In the data rows, 128 means zero.
Here are some points:
array([115, 129, 132,  73, 121, 129, 120, 111, 124, 122, 153, 128])
array([123, 105, 151, 128, 113, 109, 120, 104, 125, 153, 128, 115])
array([139, 162, 108, 162, 130, 138, 142,  96, 110,  95, 144, 128])
array([106, 138, 179, 122,  57, 147, 184, 143, 154, 178, 119, 194])
array([ 91, 111,  81,  96,  78, 177, 179, 134,  93, 139, 120, 155])
array([141, 129,  84, 102, 163, 158, 185, 149,  90, 103, 125, 144])
array([163, 117, 160, 116, 131, 112,  49, 157, 148, 117, 144, 127])
array([147, 135,  71,  94, 166, 187,  86, 102, 141, 127, 104,  88])
array([156, 137, 169, 133, 120, 118,  98, 120, 128, 132, 159, 126])
array([ 93, 127,  82,  73, 129, 193, 181, 121,  99, 132, 137, 167])
array([144, 132,  75, 101, 196, 153,  66, 113, 140, 127, 146, 106])
array([ 87, 133, 100, 170,  76, 145, 201, 102, 125, 146, 132, 159])
array([129, 108, 125,  53, 153, 145,  65, 139, 136, 153, 118, 134])
array([ 89, 127, 112, 122, 114, 135, 152, 120, 174, 163, 110, 138])
array([ 74, 182,  84, 182, 130, 125, 200, 147, 146, 107, 148,  96])
array([153, 121, 155, 123, 167,  92, 111, 115, 116, 103, 107, 102])
array([180, 102, 123, 195, 125,  63,  88, 113, 129, 121, 130,  51])
array([169, 146, 171, 214, 101,  71, 134, 126, 151, 112, 118,  89])
array([159, 135, 142, 131, 144, 125,  52, 129, 131,  94, 147,  98])
array([140, 135, 203, 143,  90, 124, 142, 130, 121, 136, 119, 168])
10 more points follow, each with its number after it:
array([137, 105, 194,  69, 106, 133, 100, 126, 142, 151, 129, 182]) 0
array([ 76, 117,  84, 162, 119, 158, 170, 141,  90, 106, 131, 128]) 1
array([ 59, 160,  74, 125, 123, 187, 204, 119, 139, 164, 129, 161]) 2
array([123, 115, 103,  92, 137, 163, 163, 125, 147, 159, 103, 144]) 3
array([206, 106, 179,  96, 142, 104,  81, 146, 113, 127, 117, 140]) 4
array([162, 120,  85, 178, 137, 113, 135, 142, 122, 114, 124,  73]) 5
array([162, 112,  79, 107, 187, 128,  60, 118, 115,  93, 157, 102]) 6
array([103, 129, 163, 158, 107,  91, 125, 123, 116, 175, 125, 126]) 7
array([101, 123,  74,  70, 158, 172, 125, 137, 125, 145, 121, 135]) 8
array([ 88, 135, 161, 193,  60,  83, 154, 132, 183, 180, 107, 131]) 9
Which of these numbered points is nearest to each point below, ignoring the 3 directions in which the first points spread most? Its number follows each.
array([ 69,  94, 176,  62, 121, 126, 162, 147, 137, 168, 125, 178]) > 8
array([140, 137, 173, 106, 102, 107, 164, 161, 122, 158, 129, 215]) > 4
array([121, 115,  98, 114, 121, 153, 201, 150, 118, 133, 128, 148]) > 5
array([109, 104, 121, 162, 132,  76, 105,  93, 194, 151, 102,  59]) > 9
array([112, 147,  75,  77, 145, 206, 151, 109, 135, 137, 112, 139]) > 3
array([ 99, 141,  79,  90, 148, 201, 185, 137, 109, 105, 136, 151]) > 0
Now 10 new points, numbered from 0 again:
array([112, 138, 140, 195, 100, 111, 125, 137, 116, 116, 107,  92]) 0
array([100, 142, 206, 158,  56, 113, 169, 161, 140, 137, 154, 188]) 1
array([ 81,  99, 107,  73, 135, 156, 142, 137, 103, 139, 106, 145]) 2
array([162, 150, 172, 164, 115,  84, 106, 135, 153, 135, 140, 130]) 3
array([165, 136, 235,  58, 151, 112,  17, 132, 152, 100, 104, 124]) 4
array([141, 160, 148, 174, 132,  86,  93, 136, 161, 117, 145,  69]) 5
array([141, 135, 158, 190,  88,  85, 117, 163, 142, 134, 105,  90]) 6
array([147, 104, 161, 105, 109, 115,  68, 155, 133, 134, 137, 130]) 7
array([141, 122,  62, 165, 162, 146,  70, 142, 130,  87, 129,  67]) 8
array([ 88, 132,  80,  82, 164, 191, 178,  90, 103, 130, 132, 154]) 9
The same question for these:
array([142, 122,  54, 123, 141, 179, 167, 121,  97, 114, 143, 119]) > 7
array([157, 109, 142,  48, 159, 144,  57, 143, 142, 113, 140, 155]) > 1
array([119, 130,  53, 180, 149, 140, 141, 115, 156, 138,  86,  58]) > 6
array([119, 136, 162, 159, 105, 110, 117, 133, 115, 125, 112, 108]) > 0
array([111, 149,  92, 155, 141, 146, 200, 148, 116, 118,  96, 124]) > 6
array([ 83, 167, 162, 217,  69,  89, 197, 161, 162, 140, 144, 121]) > 5
